In the data rows, the value 128 means zero.
Here is a table of points, one per row:
[128 146 117  78 161 101 141  91  81 131  99 107  89  81 133 192 120 139
 140 122 106 113 142 151 143 145 140  84  88 114  61 136 117  90 141  86
 127 132 105 113 137 106 105 127 172  69 137 100 134 109 109  46 120 168
 181]
[ 91 106 131 161 111  90 141 111 181 130 107 180  83 127 111 123 109 114
 130 119 113 166 143 162 103 123 148 119 129 112 103  65 121  87 123 129
  95 117  38  98  82 162  69 103  72 141 158 156  84  86 113 110 112 125
  80]
[ 91 123 147 149 133 129  92  86 127 120 155  97 115 123 178 127 136  48
 104  70 105  76  86  81  91  75 167 116 116 161 103 166 115 147 141 148
 115  92 149 150 126 146  78 159 142  81 116 140 173 157 105 178 128 159
  85]
[109 203 116  85  97  94 175 149 150 148 176 115 105 125 139 160 123  99
 184 105 109 151 128  97 168 124 102 158 145 136 117 119 154  81 137 159
 196 156 176 179  73  93 102 143 114 131 125 126 114  79 123 169 109 120
 141]
[176  73 174  83 159  86  82 101 172  95 160 129 148 163  96 101  86 119
 154 153 105 127 124 143 126 165 163  97 143 137 116 127 192 135 109  91
 122 184 123 134  92 121 127 180  91 116  95  30 132 156 138 129 141 131
  95]
[176 187 138  71 111 151 133  61 138 125 129 164  98 137 156 128 198 104
  92 144 130 133 109 109 102 144 126 115 161 157 158 138  99 120 109 101
 145  99 167 141 174 134 108 142  87 235 151 132 127 140 126 101 157 188
 136]
[155 140 125 144 144 122 114 161 100 158 171 166 110 144 164 167  53 192
 148 134  77 138  89 127 103  93 122 110 102 102 145 110 166 118 107 130
  80 161 142  94 131  79  78 109 197 177 132 151 172 136 126 158 152 147
 128]
[107  93 123  99 180 178 108 149  61 123 158 156 138 120 105  91  67 122
 158 117 146 103 144 145  98  95 107 157 118 144  93  97 159  80 160 137
 152  97 100 198 142 170 138 115  98 185  73 114 117  99 155  95 144 118
 144]
[119 176 125 110 126 153 177 189 144 162 128 148 122 141 149  55 140 166
  81 154 112  91 157 105  93 132 171 168 105 154 191 114 121  87 126 114
  66 133 172 117 118 133 135 119  96  86  83  95 148 167 121  80  43 143
 111]
[113 135 111 104 161 105  82 109 118 169 129 108 171 197 133 165 184 118
 138 145 133 150 147 120 155  76 106 139 133 139 180 137 114 126 167 156
  90 151  93 106 155 122  77  72  92 103 177  86 124 117 191 107 133 124
 145]
[136  95  96  93 102 100 238  98  97 177 128 151 167 171  79 106 103 137
 115 124 190 130 138 159 147 142 141  89 112 117 114 147 141 132 140 114
 117  95 167 140 176 166  84 123 140 107 114 141 120 131 133 187 135 160
  98]
[121 100 138 112 122 109  91  98 127  93  94 137 168 109 132  51 124 165
 117 141  90 135 157 103 209 143  95 116 164 174  91 137 119  77 175 151
  62 172 108 159 112 157 134 107 210 176 116 152 129 155  93 141 125 131
 120]
[145 115 143 131 139 115 148 118  84 146 123  58 131 127 161 150 142 156
  84  74 119 199  79 102 103 183  68 153 112 135  92 129 180  94 144  71
 117 151 121 133 119 143 160 112  73 112 161 194 109 182 135 124 125  57
  92]
[113 105 211 131 113 137 107 120 118 122 146 125 145 170 111 168 119 131
  70 175 114 146 181 150 139 105 120 143 181  77  88 110 132  97 132 109
 175  72 163 100  64 159 102 116 147 123 135 121 134 182 104 132 105 116
 198]
[142 103 108 139 112 118 115 136  80 120 149  61 147  83 146 151  85 162
  98 166 123 159 179 131 103 154 157 120 154 162 153 143  54 107 154 172
 134 114 134 104 143 107  95 197  94 140 147  89 173  54  93 149 156  81
 109]
[106  66 165  88  89 149 167 138 135  99 133 134 142 121 106 181 183 138
 126 163 148 142 101  99 149 119 130 160 130 139  94  97 139 140 154 167
 101  98  94  96 134  43 142 134 141 161  46 134 122 107 125 102 141 116
  96]
[128 149 156 117 116 183 110  80 116 145 151  67 127 115  81  49  89 139
 116 107 143 134  54 118 162 140 121 149 105 112 138  68 109 166 162 146
 133 145 123  63  92 104 105 120 127 135 140 126 111 101 122 127 109 193
 143]
[138 161 155 115  89  73 107 146 133 149 143 114  96 111 163  64 144  96
 146 141 146 102 122 132 122 164  79 137 158  72  98 147 171 169  88 211
 107 107 134  92 175 170 101 136 149 106 122 131 168 110 160  93 165  81
 135]
[158 108 112 159 150 163 194 134 140  95 166 113  52 103 103 145 167 138
 104 131 197 111 126 113 170  89 135 104 126 125 171 129 160 163 132 129
 107 183  82 170  75 200 122 134 132 152 139 121 220 118 118 124 126 105
 180]
[130  96  34 101 133 132  98 155 118 186  72 125 133 160  90 144 151  99
 110 102 139 158  45 163  93 126  84 191 130  88 129 162  80  88 108 140
 129 141 100 128  82 151 174 176 155 135 118  88 157 178  80 121 145 127
 128]
[ 96 121  78 159  80 162 155  90 147 105 154 122 153 122 151 148  91 128
 168 173 109 121 146 122 101 201 134 154 149 131 150 112 118 114 132 152
 194 167  86 115 165 156 168 122 136 110 141 172 192 182 189 106 120 207
 112]
[123  88 164 157 113 133 135  94 122 157 146 181 142 125  93 123 121  91
 146 107  93 160  99 209 148 110 127 112 131 223 198 151 141 111 129 142
 123 106 163 115 123  95 168 166 128 104 158 183 137 132 143  67 141  83
 171]
[126 140 124 116 133 165 128 157 110 116 132 180 114 111  82 139  83 128
  79 113 123 124 165  89 148 132  70 119 122 197  96 166  92 203  49 150
 178 146 100 117 126 109  90 109 137  99 130 110 108 166 127 105 128 121
  68]
[149  91 138 149 138 188 171 166 148  97 110 123 132  95 156 115 159  99
 121  97  80 120 108 117 118 121 121  75 118 103 159 115 140  91 149 155
 181 145 183  78 136 167 137  77 167 106 157  58  94 106 115 145 215 130
  96]
[132 130 146 139  98 138 112 147  95 148 142  91 153  95  93 125 165  64
 120 121 124 141 167 141 113 118 153  37  79  73 102 125 102 120  81 148
  94 146 136 151 126  81 169  76 124 181 150 126 146 126 169 142  72 126
 116]
[129  73  94 155 140  99 121 105 142 108 139 153  89 163  88 101 133 130
 159  85  96 116 191  74 193  88  73 161 157  86 135 103 104 137 129  12
 127  77 166 107 151 115 186 147 119 109 144 128 176 101 136  99 137 102
  94]
[ 74 163  84  95 109 136  70 110 145 148  94 115 117  88  70 162 121 136
  93 147  92  86 149 134 124 146 162 127 121  99 191 142 202 146 149 106
 155 118 142 133 124 116 108  72 129 133  99 173 132 112 135 151 175  83
 124]
[118  85 130 150  90  75  91 117 103  79 119 122 171  77 185 132 114 180
 185 119 179 125 122 178 173 126 124 171  68 132 147 142 120 165 101 102
 112  88 183 141  68 154 115  88 106 163 124  88 120 156 104  86 132 151
 102]
[ 89 123 113 148 119 105 131 179 135  89 111 159 134 127 144 126  90  79
 116 203 121 147 102  86 108 137  58  71  83  96 146 154 145 172 196 118
 116 122 132 148 144 114 136 152  94 122 168 130  95 123  80 105 106 140
 181]
[143 173 184 171 155  80 162 162 123 116 166 110 156 141 100 137 120 158
 113 136  71 111  73 130 152 140 146 131 109 133 144 178  75 130 134 109
 132  99  59 152 133 158 149 109 124 130  76 121 103 117 174 137 167 156
 129]
[125 137 157 178 104 150  90 133  81 190 127 167 125 165 157 151 181 133
 150 114 123 145 125 117 141 158 145 113 107 156 141 122 148 153 110 115
 175 146 122 125 161 208 134 139 150 130  73  97 115  75 108 153  41 125
 109]
[219 136 106 149 144 110 138  94  81 101  94 173 155 134 136 117 178 128
 151 108 114 107 171 121  72 139 118 131  99  84 144 107 102 168 198 157
 173 167 139 115  72 101  95 179 124 125  95 187  94 144 183 107 130  91
 133]
[ 47 154 141 150 188 152 138 103 108 115  97 160 151 169 172 120 118 129
 100 109 178 104 122 101 140 166 161  89 153  97 113 177 127 107  87 143
 113 137 162  91  67 109 177 130 105 119 124 150 150  81 157 131 161 150
 147]
[ 80 129 165  75 200 111 162 145 166 118  86 115 142 131 154 141 142 117
 101 107  97 128 135 180  91 156 134 168 115 147 136  68 108 224 108 147
 131 143 159 152 141 136 161 130 165 151 161 140 145  93 122 183 105 115
 134]
[185 139  80 129 181 173  79 143 151 116 189 145 125 120 107 155 164 167
 166 151 147 157 123 149 105 176 115  96 179 125 124 121 124 136 166 142
  90  36 138 159  84 142 154 128 161  77 162 147 100 133 162 141  88 152
  86]
[ 94 104  81 141 151 157 155  67 161 163 154 118  90  72 174 126 113 146
 142 118 101 161 131 124 153 100 158 122 153  82 132 130 105 176 116 157
 109 111 122 148 165 117 135 148 103 139  89  84  60 197 142 140 113  72
 190]
[148 191 148 161 127 193 129 138 221 135 116 182 183 136 157 138 120 145
 101  94 178 105 110 154 161 140 101 141  75 116  97  91  92  98 137 114
 117 124 122 162 182 105  95 129 101  97 123 101 194 148 107 146 149  87
 136]
[130 177 135 143 135 144 127 166 132  97 152 134 122 125 160 115 156 122
  73  97 171  88 162 211 180  92 159 166 153  96 155 174 174 106 175 123
 155 153  87 124 187  92 146 182 154 154 173 124 107 165  98 119  89 158
  61]
[146 174 102 169 139 136 144  81 136  94 146 107 176 154 101 139 106  80
 140 200 140 105 101 118 104 107 180 174 133 122  80 142 133 136  90 120
 111 161 169 130 149 142 141 101 168 129 148 141  87  70  88  92 122  65
 109]
[181  69 127 131 109 191 141 194 122 174  83 109 116 158 133 142 126 122
 200 111  97  53 120 123 145 186 169 162 175 127 100 171 114 162 160 127
 100 127 123 151 113 107  93 116  99 141 188 159 104 141 114 117 135 113
 175]
[145 106 136 144 167 108 115  77 141 121 131 117  49 143 115  90 130 137
 170 194 159 105 150 136 111 148  90 167  46 163 131 180 111  74 126 167
 163 111 105 107 121  80 165  80 130 123 119 136 116 147  80 192 132 124
 122]
[141 153 125  96 141 102 121 174 138  96 118 148 158  75 116  96 133 135
 169 111 140 182  96 127 100  77 172 133 165 144  83 182 131 141 157  97
 165 131 132  40 152 126 119  73  88 122 103 148 175 141 115 171  96 129
 165]
[142 142 127 136 130 183 143 166 180 118  70  56 148 138 139  85 159 135
 150 161 105 165 139 128 141  90 130 118  86 130 141 132 142  91  44  90
 157  96 113 147 131 132  63 198 154 137 131 170 133 120 158 123 120 138
 135]
[166  90 160 128 127  75 129 132 151 178  88 126 134 109 158 115  86 124
 119 116 207 142 105  62 111 117 162 112 186 113 195 106 127 121 115 111
 192 116 100 187 122  83 132  81 168 102 136 129 118 118 121  90 120 118
 127]
[ 66 163 174 108  65 161 132 146  95 104 144 133 126 117 121 130 131 149
 185 124 187  88 141 137  71 114 104 112 155 140 150 115  76 125 109  45
  85 169 103 118 130 145 131 155 157  98 147 120  77 147 132 171 165 104
 137]
[160 141 113 141  78  99 121 117 158 130  49  80  80 161 147 165  87 169
 100 158 137  91  87 152 131  63  86  75 152 160  89 121 133 140 155 151
 141 144 165 120 134 126 180 129  99 109  94 137 109  94 190 147  95 130
 121]
[139 175 121 185 131 112 108 154  61  91  82 123  99 143  91 129 133  97
 139 108 126 176 173 116 141 136 158 157 148 152 133  56 171 140  92 149
  94 131 136 150 173 123 149 140 110  85 104 126 122 150  86 168 184 196
 143]
[134  51  67 123 107  75  73 144 165 128 182 167 166 133 136 118 167 182
  86  91 136  71 146  91 123 129 133 145 110 158 100  97 143 110  85 104
 133 122 120 124 148 122 157 143 112 130 165 145  81  97 135 133 131 164
 209]
Along one direction, these points spread out more than along any other. How far along it is each point below, from 0 to 99? The average is 50, and the first point in the table lies past the average. One standard deviation of the points above along it is 16.
[132 130 146 139  98 138 112 147  95 148 142  91 153  95  93 125 165  64
 120 121 124 141 167 141 113 118 153  37  79  73 102 125 102 120  81 148
  94 146 136 151 126  81 169  76 124 181 150 126 146 126 169 142  72 126
 116] 37
[ 47 154 141 150 188 152 138 103 108 115  97 160 151 169 172 120 118 129
 100 109 178 104 122 101 140 166 161  89 153  97 113 177 127 107  87 143
 113 137 162  91  67 109 177 130 105 119 124 150 150  81 157 131 161 150
 147] 38
[176 187 138  71 111 151 133  61 138 125 129 164  98 137 156 128 198 104
  92 144 130 133 109 109 102 144 126 115 161 157 158 138  99 120 109 101
 145  99 167 141 174 134 108 142  87 235 151 132 127 140 126 101 157 188
 136] 30
[136  95  96  93 102 100 238  98  97 177 128 151 167 171  79 106 103 137
 115 124 190 130 138 159 147 142 141  89 112 117 114 147 141 132 140 114
 117  95 167 140 176 166  84 123 140 107 114 141 120 131 133 187 135 160
  98] 45
[121 100 138 112 122 109  91  98 127  93  94 137 168 109 132  51 124 165
 117 141  90 135 157 103 209 143  95 116 164 174  91 137 119  77 175 151
  62 172 108 159 112 157 134 107 210 176 116 152 129 155  93 141 125 131
 120] 71
[166  90 160 128 127  75 129 132 151 178  88 126 134 109 158 115  86 124
 119 116 207 142 105  62 111 117 162 112 186 113 195 106 127 121 115 111
 192 116 100 187 122  83 132  81 168 102 136 129 118 118 121  90 120 118
 127] 56
[141 153 125  96 141 102 121 174 138  96 118 148 158  75 116  96 133 135
 169 111 140 182  96 127 100  77 172 133 165 144  83 182 131 141 157  97
 165 131 132  40 152 126 119  73  88 122 103 148 175 141 115 171  96 129
 165] 45
[ 96 121  78 159  80 162 155  90 147 105 154 122 153 122 151 148  91 128
 168 173 109 121 146 122 101 201 134 154 149 131 150 112 118 114 132 152
 194 167  86 115 165 156 168 122 136 110 141 172 192 182 189 106 120 207
 112] 43
[ 94 104  81 141 151 157 155  67 161 163 154 118  90  72 174 126 113 146
 142 118 101 161 131 124 153 100 158 122 153  82 132 130 105 176 116 157
 109 111 122 148 165 117 135 148 103 139  89  84  60 197 142 140 113  72
 190] 55
[ 66 163 174 108  65 161 132 146  95 104 144 133 126 117 121 130 131 149
 185 124 187  88 141 137  71 114 104 112 155 140 150 115  76 125 109  45
  85 169 103 118 130 145 131 155 157  98 147 120  77 147 132 171 165 104
 137] 43
[130  96  34 101 133 132  98 155 118 186  72 125 133 160  90 144 151  99
 110 102 139 158  45 163  93 126  84 191 130  88 129 162  80  88 108 140
 129 141 100 128  82 151 174 176 155 135 118  88 157 178  80 121 145 127
 128] 62
[123  88 164 157 113 133 135  94 122 157 146 181 142 125  93 123 121  91
 146 107  93 160  99 209 148 110 127 112 131 223 198 151 141 111 129 142
 123 106 163 115 123  95 168 166 128 104 158 183 137 132 143  67 141  83
 171] 67
[107  93 123  99 180 178 108 149  61 123 158 156 138 120 105  91  67 122
 158 117 146 103 144 145  98  95 107 157 118 144  93  97 159  80 160 137
 152  97 100 198 142 170 138 115  98 185  73 114 117  99 155  95 144 118
 144] 71
[ 89 123 113 148 119 105 131 179 135  89 111 159 134 127 144 126  90  79
 116 203 121 147 102  86 108 137  58  71  83  96 146 154 145 172 196 118
 116 122 132 148 144 114 136 152  94 122 168 130  95 123  80 105 106 140
 181] 55
